Each path below is one point turned by a fixed rotation once a step. After each direction that follows a path, write how fast that rotation turns it, in degrees a step (0 if it stays still).
Each turn is a multiple of 5 degrees from 10 to 175, or 0.
Each row of a path follows its step; steps can be skipped.
Rotation 1:
step 0: [ 54 -11  -2   2 -30  -4  -4  13 -55 -12 -37  -1  68  85  -4  -5  -8  26
  15   3  10  70 -29   0 -31  15 -48 -34  50   8 -59 -31  26]
step 1: [ 48  15  37  29  20   5  43   6  -9 -31  67  24 -13  23 -46  -3  50 -37
 -33   6 -20  51 -37  23 -42 -19  64 -18  -6  44  -6 -45 -50]
step 2: [-19 -69  13 -19  -2  42  -4  29  18 -30 -56  -7 -73 -49   9  22  18  12
  27 -11 -83  29  19  32  24  -6  56   8 -24  37 -28  24 -32]
step 3: [ 13  -4 -42 -21 -18  89 -42  -1 -63  20  -1  31 -10 -45  65  -8  14   3
  32   5 -12  18  11  -4  54  -4 -76 -37  40  -2  24 -44  -1]
step 4: [  8 -14 -15 -17   0 -61  31 -24 -39 -13  32 -19 -27  13  38 -20   9 -42
 -14 -44  20  -8  30 -65 -12 -11  20 -56 -27 -52  46 -91 -21]
step 5: [-44 -70 -39  38  16 -67 -14   8  46  52 -34 -62  -3  -8  16  35  22 -34
 -13  -9   4  40   0  -5 -23  60  36  -7   7  33 -31 -23  43]
step 6: [ 65 -22  -3  38 -10  20 -45 -14  57   7  22  -3   6 -34 -47 -34  24  14
  62   3 -25   5 -24   3 -40   0 -35  20  65  46  43 -32  66]
step 7: [ 80 -16  31 -35 -27 -14   0  -5 -17  17 -10  59 -73  31 -55 -22 -49  28
  40 -37  41  21 -17   2   7 -35  34 -36 -42 -14   7  -5  21]
step 8: [ -3   7 -19 -22 -26  30  51  64 -48  32 -24  43   5 -21  19  18  41 -33
 -21  -1  36  73  -9 -18  13  25  88  15  33 -21 -19  46  29]
step 9: [-11 -45  47  -3   7 102  19  -2 -14   4 -20 -54  42 -12 -13 -50  82   6
 -24   3 -21   7  32 -55 -37 -27  -5  32  -6 -13  20 -23   0]
step 10: [-10 -29  27  -6  54  28  16 -50 -38 -14  14 -41 -70 -16 -16 -36 -37 -21
  29  29  25   7  -6 -37  10  39 -52 -49 -56  35 -68 -23   9]
step 11: [ 19  32 -70 -31  10  14 -18 -26  18 -64  40 -39 -14 -27  50  -5 -39 -11
  19  -7  33  22   7  18  -3  32  80 -15  68   0 -44 -29  20]
Directions:
[-16 -10   5  -5  -9   4  17  -3 -15  17   9   5   9 -26  -4 -18  -5   9
   5  -4  -3  20   9  12   6   0   0   4  -4  -8   8   8 -25]	60
[ 11  15   7  -5   0  -1   3 -22   5  13  -1  15  11   0   6 -10   6  11
   2  12 -14   5 -17 -14   2 -10 -14   9 -18  -4  -5 -28   4]	120
[ -1   0 -20   5  10   9  -8   0 -10  32  18   4   1   7 -12   7   5 -17
  -8  10   8   2  -4   8  17  -8  -8  -8 -11  20  -7   7   3]	155
[ -5   3 -12  31  -1 -22 -11   5   7  20  -4   5  -9 -15   6   4  -2   3
   9  -6  -6 -11  10   7   4   0   1  -9  -2 -16  19 -16   7]	40
[  0   2  23  11   7  -1  12  -5   1   1   5  -5   1   0  -1  -4  17   3
   9   5   9  -5  10  15  17 -19   4  -8  14 -18 -30   2  14]	35
[-21  -5  25  -5  -2   2  -8   7  15  17   3   4  -2   0   9  -7   4 -20
 -20   8 -23  -2   4   6 -20  -2  11   5   4   7  -1  -1  10]	100
[  0  -8   9  -2  -9 -11  -6   2   3   8 -10 -10  -1  21   3  -6  -3   2
  20 -13 -13  -1  15 -11   6  -2   5  -9 -35   5 -13  16  -4]	140
Rotation 2:
step 0: [ 17 -53  59 -38 -18 -31 -10   3  -5  13   6 -22  36  48 -33  35  44   1
  -1  13 -36 -20   3  -8 -33 -21 -30 -15 -84 -14   3 -13 -40]
step 1: [ 69  40   4   8  -5  32  25  -4   3   4  40  19  46  24  19  27  -4 -18
  28  54 -38 -11 -22 -10   8 -17 -41 -11 -71 -17 -33 -31 -40]
step 2: [-24 -38   4  30   8  70  19 -33  21  34  26   2  77  11   9  14 -22 -20
  28  48  -8  35 -27  33 -27  16 -20  15 -15 -28 -34  42 -30]
step 3: [-41 -29  18 -29 -33 -25  -7  39  38  -9   9  22  61 -30 -10 -14  -4  28
   0  45  25  19 -45 -11 -34  34  13  25 -68 -40 -26  19 -30]
step 4: [-14 -17  28 -32 -51 -18 -17  26 -15  27  33  39  37  43  -7  -2 -21   3
 -57   0 -73   1 -15 -39 -11  33 -30 -10 -48  -4   8 -10 -55]
step 5: [ 22  21 -18  -6  15  59  14   6 -25  12  62  34  30   7   0 -71  15   9
  -4   9 -59  32 -34   8 -41 -16 -24 -27 -35  -7 -16 -39 -40]
step 6: [-13   5 -15  19  10  54  56  -4  -7  -3  18 -17  33 -10  24 -43 -43  43
   7  16 -15  49  -5 -16 -32  32  14  22   4  -9 -31  54 -80]
step 7: [-57 -24 -20 -37  -4 -37   6  -2  -2 -25  -6   7  13 -22   2 -39  32  26
 -22  46 -22  54 -36 -13  -3  58   5   5 -14 -28  49  55 -52]
step 8: [  1  19  13 -46  -2 -12  21  39  -4  25  -6  24  -4 -17 -10 -57 -13 -16
 -36  11 -24  -2   5 -42 -25  45 -41 -19 -27  39  79 -22 -60]
step 9: [ 40 -31  10 -18  39  48  37  13 -37   8  -5 -42 -31  19  11 -54  36  -7
  -1   2 -57  23   7 -18 -64 -11 -32 -41   0   5   9  -3 -53]
step 10: [ 34  25 -30   9  31  20  76  -9   0 -51   5 -44 -21 -23  15   1   8  28
  36  57   6  21 -24 -54 -19  28 -40  -5   2 -16   1  40 -44]
step 11: [-33 -28  -9 -16  28 -26  38 -39   0   7 -15 -37  24  11 -37  13   0 -25
  -8  57  22   4 -10  -8 -19  47 -46 -11  -7  -2  77  70 -19]
Directions:
[-15   3  -8  11  19  -1  13   1  17 -10  13  -7  -3 -11   9  19 -10   1
  12  13 -10  11   2   9 -21   8  10   9  18  -9  -9   2   5]	90
[ 17   6   2   2  -3  -8  16  -4  -2  -1 -19  -4  -2  -6  -8  10  25  -9
  10   4   0 -25  -2  -4 -17  -7   0   1  23   6  18  14  -3]	25
[ -8 -11  10   9  -7   8   4  -9  -6  18  -5  -9   4  19   3  16 -25  -6
 -11 -13 -12  -4  18  -5   2  11  -6   4  16  10   2  17 -12]	160
[ 13  -5 -11  -7 -10  21  -3  -4  13   6   1 -19   3   3  -4  -3  -1  21
   4  -1  22   4 -21   6  13  10  -4  13  20 -16   4   9  -3]	90
[ 11  -1  -7   5  -7  -7   0  -1   0  -1  10   9  17  15 -11  -8 -10 -12
 -21   7   9  -4 -11 -18 -18  -1   5  -6   9  -8 -19  10  26]	35
[ -7   7  23  21  21  -3 -18  14  -8  -3   0  -6   1   9 -19 -14   3  -1
  11  11  -6 -12  -7  -6  18  11   4   7  16  -1  -7  -3  -2]	0
[ -1 -20  13  -2  -7   5 -16  23  25  15  -9   9 -21 -15   3   3   3  -2
 -13  -4  -8  -4  -5 -12 -14  10  -4  -5   6  -7   5 -11   5]	80
Rotation 3:
step 0: [  4  42 -29  -5  42  24   3  16  42  49  21  42 -10  -9 -50 -35 -41  32
 -33 -43 -11 -10   6  45 -26 -38 -29 -85 -63 -23 -25  -1  -9]
step 1: [ 60  17 -24   7  -3 -30   4 -11  40  61 -17  13  13  43 -88  35 -19  39
 -37  -2 -29  52  20  40  16   8 -23  -3 -36 -16 -37 -15  53]
step 2: [ 61 -41  -8 -10 -49  23  20  14  24 -38 -27  -9 -27 -27 -73  29 -49  12
 -14  20  28  33  43  26   4  10  24  22 -39   6 -37 -85  20]
step 3: [ -4  -4 -11   8  -8 -22 -22  35  -3 -30  -2  11 -60 -22 -64  19 -62  27
  74 -30  31 -56 -13  -3   4  -3   3  -7 -50 -10 -52 -63 -35]
step 4: [-38   3   6   1  34   7   0 -43  -1  38  26   2 -42   9 -73   6 -32  58
  10 -36 -18 -89  18  17  64 -39 -10 -10  -1   2 -64  -3  11]
step 5: [  0  21  31  -3  28  30  21 -66   1   9 -20 -35 -52  18 -55  -3  -7  26
 -27   4 -45  20  21  57 -25 -61  24   9   7 -67 -68 -14  25]
step 6: [-10  12   8   0 -21 -24 -32   6 -62 -18 -65 -19 -23  58 -90   8 -10 -29
  19 -10  11  56  34  42  -4 -18  27  34  27 -31 -26 -49  13]
step 7: [-26  -9  -1 -34   9  73 -21  52 -63 -19 -13 -24 -16   7 -48  18 -13 -13
  17 -54  58  -7  42   0  55 -43 -10   9   1 -11   7 -67 -31]
step 8: [ -34   41    3    8   25   54  -38   -7    0   -3   28   -8  -25   28
  -30  -18   -8  -12   -7  -51    7  -37   13  -19   38  -13  -57  -44
  -41 -105  -18  -15  -35]
step 9: [-14  27   8   1  31   2 -44 -35  -5  48 -13  43 -14  22 -65 -56  -1  -9
 -71  39 -22  40  29  -4  68 -24 -17 -40 -23 -55 -17  -5  30]
step 10: [ 55  11  33 -22  21  24  27  45 -13 -10 -36  14   5  14 -57 -23  -6   7
 -31  50  39  93 -26  31  51 -25  17  14 -35 -48 -18 -28  10]
step 11: [ -9  14 -29  15 -48  16  57  50 -16 -38  -6  32   0  18 -80 -19 -35 -19
  15 -19  84   7 -31  17  47  47  -2   5 -35 -37 -10 -31 -16]
Directions:
[ 17   8  -3  12  -3   6  15   2  -2  -2 -17  -2  17 -10  -2   1   2 -16
  31   4   2  16  24 -10   8   0  13  -4   4   1 -14   5   3]	85
[  7 -12   5  14  12   3   9   3  -3  11   4  14   1   4   2   5  -6 -15
  -2 -19  15  11  -2   2 -14  13  -2  28   8  -4   7 -23  19]	80
[ -1   3   9  10 -15  17  11 -14  19 -30   6  -8  -3  -4  -2 -17  -3 -15
  -7  -1  -1  -8   7  13 -19  15   0  -3  -3 -16   1  -1  -5]	125
[  9  17  19   3  22 -18  13  -1  -3  -3  -6  14  12   5   4  -5  -6  -7
 -16   3  -7 -24   8   6  -2 -19  11  -4  -7  -5   4   7  16]	80
[  9 -31  -1   7 -10  -3  -3   6  14  13  -5  -1   9  -2  -6  16 -14   8
   7  -4  -9 -13   6  15 -23  -1   4  -8 -18  12  -8   9   6]	25
[ -4   4   5   3  -8   2  -9   2  -4   5  17   0  12 -18   6   7 -17  -3
   6 -10  25 -23  -7 -13   0  -4  -4 -24  20 -10  -9  -5   4]	85
Rotation 4:
step 0: [  1  23   2 -26  21 -39  31 -48  -7  -3  27 -12 -19  21 -10 -18   2 -44
 -28 -55  -4  31  40 -39 -63 -17  10  33  12 -20 -12   2  83]
step 1: [ 47 -22 -13 -25   1 -23 -31 -12 -74  12  -8  31 -35  17  -7 -35  21 -32
  48 -29  30  -8 -50  56  14  21  22 -57  15 -21  21 -23  17]
step 2: [-19  47  -6 -27   3  21 -28  30  28  16   2  12  44  46  15  -7  56 -17
   9 -34  26  16  85  -8 -15  24  22 -19   4 -49 -39 -14  33]
step 3: [ 19  53  21  31  24  -3  49 -19 -29  53  -3 -18 -26   4  16 -26  -7   1
  40  -8  -4 -29  22  46  46 -24  -7 -60 -22  16  39  17  54]
step 4: [ 20 -32  47 -34  62  29 -21   3  34  -6  -4   4   4  52  61  19  13   1
  58  33   5  -4   7 -20 -26  17  24  33  -5 -43  16   5  56]
step 5: [ 12  26   6  47 -50 -10  -3 -32 -29 -20  46  41 -39  22  31 -55 -31 -50
  17 -26 -11   9  38 -28 -11 -23  -7  -6   2 -10  29  47  44]
step 6: [  3 -18 -28   3  49  36 -29  -2 -33 -11 -23   0  -1  38   9 -21 -13  -8
  73 -41 -36 -21 -26  -9 -27 -10  55 -26 -10 -23 -19 -77   6]
step 7: [-20   1  42  14 -31   4  11  21  33  11 -15   7 -39  13  30  24  31 -62
 -10 -66  16  22  51 -21 -32   5   3 -84 -20 -17   6  23   3]
step 8: [-11   1 -23 -20  31   6  28 -26 -48  18  12  -5 -35  53  23  12 -16  73
  34 -15  15 -49   2 -19   5  -6 -53 -59   5  -9  -9 -32  54]
step 9: [ 81 -31  -4  15   9   8   1  10   1  36  25  -1  30  26  38  33  42 -31
 -13  10 -31  25  25 -42 -30  29  10 -27  -4 -43  67   7  29]
step 10: [ 20  46  40  50 -26   1 -17  18 -42  -1  62  41  -8  39  24  14 -33  -9
  54 -38  16 -37  10  -1  11   5 -52  17   6   8  -7 -45  10]
step 11: [  5  13   8  33  47  13  31 -43   4  24 -45  61  38  14  13  29  13  -2
   6 -42 -41  11   2 -18 -55 -20  69  -5  31  -2  20 -35  25]
Directions:
[-10   9   4   4 -22  -5  -5   4  15 -17 -11  20  -5   6   7   8  -6   6
   5   3  35  -8   6  -8   4   7  -1   2  21 -12   1   3  -3]	130
[  1 -19  -4  21  -8  19   2   1   2  -7   1  -1  -9   0  12  16  -8   9
   4  -3 -17  -6   3 -28  -9  -1 -17 -19  -7   0   2  -7 -15]	25
[  2 -16  -2   1   4   2   8  20   7  -8  12  -1   3   7  -9   8 -12  -6
  -9  16  -1 -14  13  17  -1 -27 -11   6   5 -12  22  -5  14]	70
[-13 -19   1  -3  10   1   5  -2 -22  19 -13  14   4   6  -4   2 -22  13
  19  10   8  19   0   7   8   1   0   4  -4 -14  -1 -11 -12]	155
[ -8 -12   3   3  -6  -9  -5   4   1  -7 -13 -17  17 -16  11   8  17 -19
  17   2   7   5 -24  -5  10   1  -4  -1  -8  -7  18 -13  11]	135
[ -1   5   1   0  12   1  11  13 -23  -9   1   3   0   3  11 -10  -4 -10
   6  -6   2 -26 -23  11  10   2 -22  -5   9   1  -8  17 -14]	160
[ 10 -15  -3   0  10  -1  -7   2  23   0 -10   7   1  25  -9  12  11   0
   1   0 -20  -3 -18   8  12  13  17  -5  10 -14   4  13 -11]	145
Rotation 5:
step 0: [-33  70   0  33 -40 -41   4  31  36  -5 -19  14 -58   3  16  10   5  20
  23  15 -15 -11  -7   5  -5  28 -26 -46   4  36 -32 -37  13]
step 1: [-68  -4  21  47 -44  -4   2 -26  11 -15 -10  14  25 -24  41  10 -43 -52
  26  14  15 -23 -33  23 -14  15 -32   7 -32  15 -34 -21  -8]
step 2: [ -6  53 -18  25 -11  18 -22  25  35   9   0 -28  17 -24  -9  40 -19 -34
   9  33  28  31 -41   1 -20 -18 -54 -40   6 -21 -24 -28  57]
step 3: [-47  23  16  46 -32 -31   8  39   0   5 -19  10 -61  18  31   4  20 -31
  -2   6  22   3 -34  41 -18 -13  15 -48  29  30 -39 -16  20]
step 4: [-42 -48  49  64 -10 -19  -6  -8 -17 -13  12   0  28 -40  27  16 -24 -15
  36  11  33  25 -24   2 -38 -14 -40 -18  -6  -1 -22 -39   7]
step 5: [ -1  22  -8  49 -17  26  -1  18  -5  38   3 -26  14  30   8   3   3 -33
 -33   9  32  67  -5   9 -16 -26 -46 -29  19 -43 -49  -6  43]
step 6: [-17   2  32  44 -27  -3  28  30  -9  35   4  30 -44 -15  47 -19  27  15
  12  22   4  56 -17   6  -2 -13  32 -48  29  22 -30 -37  -9]
step 7: [-24 -35  30  46 -30  -6  10 -15 -55  18  30   8  35 -33  21   0 -23 -18
  -6  -2  -1  32  52  17 -24  -3 -41   1 -15   9 -43 -56   1]
step 8: [ 24  64 -10  26 -20  20  14  -6   5  45   9 -42  17  22  24 -19 -24  19
  -3  17  24  69  13 -10   7   1 -17 -35  -5 -35 -56 -35  -8]
step 9: [ -9  40  -2  20 -44  16  51   0 -21  48  21  25 -26 -17  44 -10  12 -20
   0  13 -27  24  -9  10 -10 -15  27  -2   0  67 -26 -55 -27]
step 10: [  6  31  29  10   0 -20 -18 -10 -47 -15  26 -18  31 -37  23   3 -60 -16
  15  19   8  23  38  14 -20  24 -14   3 -25  35 -23 -79   4]
step 11: [ 18  85 -25  27 -25 -17  40 -18   5   8   7 -59  -9  47  36 -13 -22  -7
 -12   1  26  13 -17 -20 -14  -1 -38  11   0   8 -31 -35   2]
Directions:
[  9 -15  11  14  -3  -5 -10   0  -4   1   0   8  -2  -5   6  -2  27  -1
 -21   7 -13  12  11 -22  18  11 -11  -2   7 -13  -7   7 -11]	40
[-15   1   2   2  -1   2  14   5  14 -11 -23  19   4 -11  -6  18   1  -3
  -9  -7   4  -3  -6   7 -10  15 -15 -27  -5 -10   8  15   1]	20
[  8  -6 -27  14  25  -1  12   3  10 -22   9   8 -10 -11   0 -19  -5  -9
   0   9 -12  -4   4   7  -8  -3   6  -1  -3 -17 -13  -4  -5]	0
[  7   7   5  -5  12   3 -23  21  -2   4   8  -6  28   0  -8  11   3  -4
  -4   8 -11  -4  18   6 -27  -1 -13   2  -5 -12   2  -6   4]	130
[  8   4  -4 -12  -3   3   4  -5 -13  -7  -7  10  -6  -7   3   7  -1  16
  -8   0  14  32  14   8 -19 -18  -1  10  -3   4  -9  10 -24]	25
